A single turn carries every row of the set below to another of its rows. Some are shown first; where does it send the rows asked next?
Z825: [-30   3  -2  44   2   2   3   2   3  16   5   5   1  16   1  12 -20  11
 -10   1  21  -1 -26  10   5   1  19  -8 -13  15  -1  -7 -11   0  -8  15
   3 -16  -5]
Z77: [-12   1   4  13 -17 -20 -10  -2   9   8 -16  -6 -14  16 -18  29  -8  -5
  -7 -19  -1  -9  14  10   7  15  26   9   1  -8   6  -4  -9 -13 -18   3
 -12  -2  10]
Z207: [-17  -2   6  15  15  -4  -3  20  -9  22 -11   2  -5   7  -7  -5 -31   5
  -8   4  13   6 -12  24  -5  12  32  -5 -10   5   3  11  -1   7  -9  -7
  12  -9   0]
Z119: [-11   4 -15  47  13  24  -5   1  14  10   2  -5 -22  -2   4 -11 -11 -10
   9 -16   2   0   1  -1   5  25  12   3 -10  -3  -6  -5   3   4   8 -19
  -4  -8  -3]
Z475: [-18 -12  20  22   9   6  18  -7  -7   4   7  14  -6  19  -5  17   7 -12
  -6 -10  12  24   3  16  16   8   4  -9  -5 -12  12 -14  16  -4  14  12
  -7  -1   0]
Z153: [-21  -9 -11  20  -4  -3  -5 -23  19  14   5   4 -20  -2  -8  16  -3  -6
  10 -17  -1  10  10   8   1  17  18 -17  10  10   5  -1  -2  11  -2  -4
 -16   4  -8]
Z633: [-19  -9  -4  10  -8  12 -10  19   1  -4  15   8  -3  -2   7  17   3   5
  20 -18  -1  -4 -14  -3  -7  13  12 -14   9  -4  -6 -18  12  12   2 -17
   5  -3 -14]
Z110: [-22 -18   0   1  25 -22   1  25  13   9  -3   3 -15 -11 -25  14  -1 -15
 -13  -4  -1   0 -11  16  15  24  16  -3  -3  -8  -4  -7  -2  14 -10   6
 -11   3  25]
Z663: [ -2 -24   7  12 -16 -13 -11   3  17  -7  -2  -1 -10 -12  -5  13   6 -13
 -18   4   3 -18  -7 -12  12  13  10  18   0   0   7 -28 -12   1   4   9
  -7  24  -4]
Z712: [-30   0   0  -5   1  19 -12  10  -2  19  10  -6 -22 -16 -10  -3  -9   2
   2  22   1   9 -24 -18  12  23  -3   1  -5   0  -7 -26  -1  -6   0  -9
  -3  -2   5]
Z121: [-17  10   2 -11   0  16 -13  18  -2   7  -7  -7 -21 -13 -18   2 -11 -10
  -5  10   0  10 -18 -13   0  15   8  18 -18 -13  14 -34  11  -3  10   7
   4  -1  14]
Z260: [-15  -8  29  29  13  16   3   1  -5  17  -6   7  -6  -5  31   7 -14  -3
  -5  -6  15   2  18   8   2   6   7   4  -5  -7   3 -23   2  -7 -17   1
  -3  -5  -6]
Z794: [-17 -18  -1  20 -46  10   2  13   4   4   5   7 -15   4 -13  21   1  -6
   1 -18   3 -14  -5   0   2  21  15  17 -11   1   8 -20   3   7   3  -9
  -9   1 -11]
Z919: [-22   4   3  28  17 -10   8  15  14  17 -13   5  -6 -11 -28  -1  -5  -4
 -17  -5   8  -3  18  -8  -1   7   7  23 -25   7  -3  -2  -3  12  -9  14
 -24  -6  -5]
Z871: [-27   0   2  30 -11   4  14  -3  16   3  -9  12   1  10 -30  -5   5  -8
  -1 -18   6  -1 -15  19  10   5  -3   6  -6  11 -15 -23  -1  21  -1 -15
 -10 -12  -5]
Z489: [-24  -6  -5  19   4  -4  -3  -4  19  -4 -14   6 -14 -17  -9  12 -18 -23
  -4 -12   1 -13  15  -1   3  -9  17  23 -16   1  -3 -19  -7  30   0  12
 -12  -2  10]
Z904: [-10  -6  15  16   7  -2  -7   9  -9   3 -12  -5  -2   0 -18   3 -26 -14
  14   7  -9  -8 -37   8  -1  14  19  11 -11  -3   6   6 -18   9 -14  -3
   2 -24  11]
Z989: [-20   2  -8  28   9  18   1   7  10   5   2   9  -5  -6   3   0 -14  -4
 -10  -8  15 -23 -38   4  -3  -1  10 -12   1  -6  -8 -16   5   9 -30   2
   6  -5   1]
Z213: [-22  13  -1  -4 -20   2  -4  -3  -8  23   8   1 -20  -6  -8  12  -3   5
 -12   5   7 -11   2  -1   4  13   3  15  -9  -2  -8 -51   6   4  -7  -2
   3  -7   4]
Z295: [-23 -13  -6  10  41 -27   0  12   2   7  -5   7 -13   0 -15  -6 -11 -13
  -9   7   5   7   2   1   6   8  16  11 -13   0   7  15   0   7  -6   5
   5  -2  -4]
Z2: [ -5  -2  30  18   7  16   9   4 -10  -1 -15  -4  -1  -8  -9  17 -30  -1
  -5  -9   5   1  19   0   2  12  13   5  -3 -15  10 -14  -7  -8  17   8
 -22  -4  -6]
Z524: [-20   3  -2 -17 -23  15  -8 -15  -3  12  13   5 -14  -7 -14   2  -6   2
   4   9   2   8 -15  -8  -2   5   6   4  -5   3  -9 -24   9  -5  -4  -9
   8 -18   1]
Z901: [-24 -22  21  24  14   8  16   4   2  10  13   4  -9 -14   3  12  -3  -7
 -16  -2   3  13   1  -8   6  21  -1  -3   1 -23  -1   0  -1 -22 -15  21
 -12  -1  -3]
Z4: [-16   1  22  26  11 -16 -19   9  -5  11  -8 -17 -12  14  -4   2   8 -15
 -13  -6  -6 -24 -15   4   3  13   9   9   1 -15  -2  -8 -15  -6 -10  28
  -4  10   4]
Z163: [  3   7  11  23  19   9  -8  20  17   1  -2 -16  -4  12  -5 -25   1 -21
  -2 -21  -4   0 -21   4  -7  17   2   3   1  -2   4  -4  12  -5   3  12
   4 -11   2]
Z731: [ 10  -8  26   8  -6  -8 -15  22  20  -1  -2  -9   1  -8 -10  -2  15 -15
  -7  12  -6   7  -9  -4   3  19  13  12  -8 -13  -7  -9  11   4  -3  -5
   0   6  21]
Z98: [ -1 -13  30  10   9   4  13 -15 -12  10  -1  12   5   5 -13 -12 -13   3
  -8 -14   0   9  -1   7   7  13   5  12   4 -19  17   0   6 -11   1 -12
   0 -11  -7]
Z149: [-16   8  -4  34   6   1   8  -4  12   2 -11  12   4   0 -32   6   2  16
 -20 -17  14  -2  -9   6  -5  -8  15   0 -13   7  -7 -14  -3   4   9  17
 -12  -5 -11]
Z750: [ -7   2  13  23   6   3 -18  15   1   6  18  -8   1   1  10   3  -8  -6
  18   9  -9  -9 -15 -21  10  17  10   7  -8 -18   1  -8  12  19   2 -18
   5  -8  13]
Z93: [-25   7   9  -7  -6  -8  -9   5  -5   7  -1  -1 -18  -4 -15  12  12 -12
  -2  12  -2  11 -10  -2   0  17  -5  18 -12   2   3 -51   1   4   7  17
   5  -2   1]

Z295 turns into Z825
Z750 turns into Z794
Z260 turns into Z2
Where do these go?
Z989 turns into Z489
Z712 turns into Z213
Z163 turns into Z153

A single turn carries every row of the set below to another of its rows. Some are shown first; where does it send the rows asked next?
Z665: [  7 -10   5   3 -15  10   9 -21  14  -2  12  21  23 -41  16  15  14   6
  12  22 -11   8  -2 -12  10  14 -15 -11  -4 -10  -8  -6  16  -1  10]
Z318: [ -5  -4  17 -21   0   6 -19 -24  -4   9   5  -7  14 -18  53 -21  16   3
  -2  14  -4  23   8   1  -7 -11   0  -4  13  -1 -12 -10  16   0  11]
Z161: [ -1   3  15 -16  21  17   5   7   9 -13   2 -11   0 -11  45  11  -5 -25
  -6  25   0   9  22   1 -13   0  -4   7  25   6   3 -14   4  -6  18]
Z876: [  0 -12   8   0  11  -5   5  -5  12  -2  -4 -11  13 -22  40 -17   0   3
  -3  10  -2  -1  11  13 -18  -8 -12  16  26 -39  10 -14   8  -5  -5]
Z584: [ -1 -26  -7  -4 -13   0   5 -10  27 -11   5  13   7  -6  -2  17   2  -3
  -5   7  -8  20  21   4  12  -3 -12  10  15 -29   5 -22  18 -19  11]
Z607: [-22 -10   6 -13  -3  -3 -10   8  18   2  17  -2  26 -11  36  16   0 -15
  -5   7 -25  22  -5 -23  10 -23  -7  -8  27 -13  -8 -14  25 -16   4]
Z361: [-13 -15  17 -20  -3   0   5  -6  -9 -11  -1  12  26 -18  15  -1  13 -25
  -5 -13  -4  25  14 -16  16  -2 -27  -1 -14  -4  -8 -18  33  -6  10]
Z240: [-16  -9  21  -6  -4   3  -7 -16  -2   0   0   4  26 -33  17   4  20 -17
 -18  -9  -5  21   1 -19  25  -6 -21 -11   0  -3   5 -11  22 -10  -4]
Z614: [-20 -13   8   7 -13   2  12  -2  -2  -4 -14  -8  35 -24  24  10  17  -2
  -5  27  17   5  -9  -4  -5  11 -23   3   5 -18 -13 -17  27  12  14]
Z7: [-12 -30  -4  -7 -10  13   9  -8  19  -5  -4   3  12 -29  13  -7  27   1
 -11   9   4  16   7   1   7   4   1  -5  -8 -27  -8 -17  19  16  16]
Z821: [ -9 -15  12  -8  13 -13  -1   4  -8   5   7  19  13 -14  25  -7  17  -4
   7  21 -11  14 -11 -13 -11 -13  -7 -14  16   0  -1 -15  42 -21  22]
Z367: [ -4  -7   2  -3 -18   6   3 -10 -11 -17  -1   5  24 -15  19   0  16 -12
  -4 -12   4  26   9 -21  13 -11 -28  -8  -4  -7  -2  -5  33  -8   9]
Z940: [  1 -16  12 -13   5   1   0   0   9  21   6   5  20 -39  18  24 -11 -13
   2  36  -9  12   5  -8   8  11  -9  -2  15  -3  -3 -26  20 -20 -12]
Z579: [-14  -9  15  -4   6  -4  -9   4  22 -16   0  -6  -1  -4  12 -12  -6 -13
   8   8 -19  17  25   1 -23  13 -13  24  26 -20   3  -7  10 -11  11]
Z101: [-20  -9  19  10  10   1  -9  -2  15 -14   1  -2   0  -2  14  -3   3  -8
   9  10 -16   9   5   5 -28  14  -6  10  30 -21  15  -5   6 -17   8]
Z122: [ -3 -11  12 -21  -4  -4  14  -2 -11  -6 -15  -1  23 -10  16  -8  13  -6
  -4  45  -3  22  20  15 -13  10 -17  11  13 -27 -12  -5  21  -9 -12]
Z247: [ -7   3  17 -20 -11   7  16 -11  13  -5  -1  -6  26 -31  18  11  19 -14
 -16  37 -13  16   1  -5  -1  -3 -31  -6  -5 -17 -22  -3  15  11   0]
Z688: [ -5   5  27 -10  13  13   7   4   5 -14   0  -3   1 -22  36   8  -6 -12
  -2  41   4  13  26  10  -6  -7 -13   4  31   9   4  -6   5 -14   7]
Z324: [-15  -8  12   8  14  11   2  21   7  -3  15  -4   4 -24  48  12 -16  -9
  20   9  11  15   8  -3 -19  -2   2   0  26 -15  -7 -18  18   1   1]
Z269: [-17 -31  15 -13  -6   6  -8 -14  -9  -4 -12   5  26 -12  42   5  21 -12
   6  21  -8   3  10   7   9 -17 -14   8  34   0  -6 -13  12 -23  -8]
Z751: [  3   4  12  11   1 -18 -10 -22  13   6   0 -14  14 -28  19   6   5  12
  -2  20 -14  15   1 -10 -10  15 -21 -14  27 -13   1 -18  35  -9  -3]
Z476: [  7 -15   1  -3   4  16   2   7  16 -26  12  14   1 -38  32   6  -4 -11
  11  22  12  18  23   1  -8  -6   2  -6  17 -23   5 -11   3 -25  14]
Z330: [-14 -10  13  16  14   5   1  18   1  -7   7  -4   9 -27  31  15 -24  -3
  16  19   3  10  11  -7 -14   2  -4  -5  29  -7   7 -27  21 -11  15]
Z370: [ -1   4  16  -3  13  -8  19  -2  15 -12  10  12   2  -9  33   3   0  -8
  22  19 -28   7   6   3 -21  -5 -16   8  27 -15  -7   4  17 -14  -8]
Z528: [-12 -27   1 -29   3   1 -25   3   3  -5  -3  15  16 -13  29  -3  12 -38
  13  11   2  24   8   0  -6   5 -18   5   8 -24 -13  -7  18 -17  25]
Z906: [ 14 -10   2  -1   9   0  11  -4   6 -13  -5  -4  10 -12  39  -2   9  -5
   1   4 -10 -11   6  11 -19 -11  -5  13  26 -33  11 -10   8 -11   7]
Z973: [-20 -11  26 -12 -12   7  -5 -14  -9  -5   5   5  27 -26  25 -15  22 -12
  -1  -8   8  34  12 -18   4   2 -25  -5  -7  -6 -10  -7  26  -6 -11]
Z752: [-13  -2   8  -3  -6   3   2 -11  12 -16  -3 -11  15 -25  36  15   7   1
 -15  27  22  34  23   9  -6 -10 -12   0  15 -23 -19 -28  11  -2  -6]
Z887: [ -2  -8  11  -8  22  15  -7   6  22 -19  12  12   1 -34  38  10  -3 -19
   6  24  -1  20   9   5  -6   3  11 -11  17 -21   9  -2  -5 -18   6]
Z26: [  4 -15   5 -15   7   3  -7   6   9 -11   9   5  -2 -15   7   1   6  -6
  -1  22   1  31  40  -3   2  22  -6 -17  14 -14   2 -17  37   4  26]
Z689: [ -5  -8  18 -10 -22   5 -23 -15   1 -29  21   3  17  -7  21   6  19  -7
  12   6   1  26   9  -4 -15 -16 -15  -6  17 -21  -7 -10  17 -22  24]
Z635: [-22 -16   9  -8 -17  17  14  -6  18 -20  -3   3  18  -7   3   7  27  -8
 -13  29  -9  20  21  -7  12  16 -15  -1  12   3  -4   0  17   5  18]
Z126: [  7   7  10  -3  20 -13   8   1  20   0   7  13   6 -22  27   1  -9  -6
   6  18 -36   9  10  -4  -8  -8 -19   6  22 -27  -2   0  11 -16  -1]
Z631: [-21 -11  13 -11 -19   4   3 -21  -7 -13  -8   9  28 -25  22  -6  16 -20
   4   2   7  29   3 -10  18  -3 -24   3  -2   1  -9   1  24 -15 -13]
Z145: [-22 -18  14   2 -11   8  -9  -7  15  10  -5  -5  18 -26   8  14   9 -11
   7  10 -19  11   4 -17   2  30 -23  -4  10  -2 -19 -16  24  15   8]
Z345: [-17 -12  13  -8  -5   6  -2 -19 -13   1  -6   1  26 -21  15 -10  12 -12
  -9   4  -3  23  -3 -18  15   3 -20 -12  -5   6  15  -4  32 -15   2]

Z7 turns into Z614
Z584 turns into Z752
Z318 turns into Z821
Where do these go?
Z476 turns into Z876
Z161 turns into Z370
Z631 turns into Z240

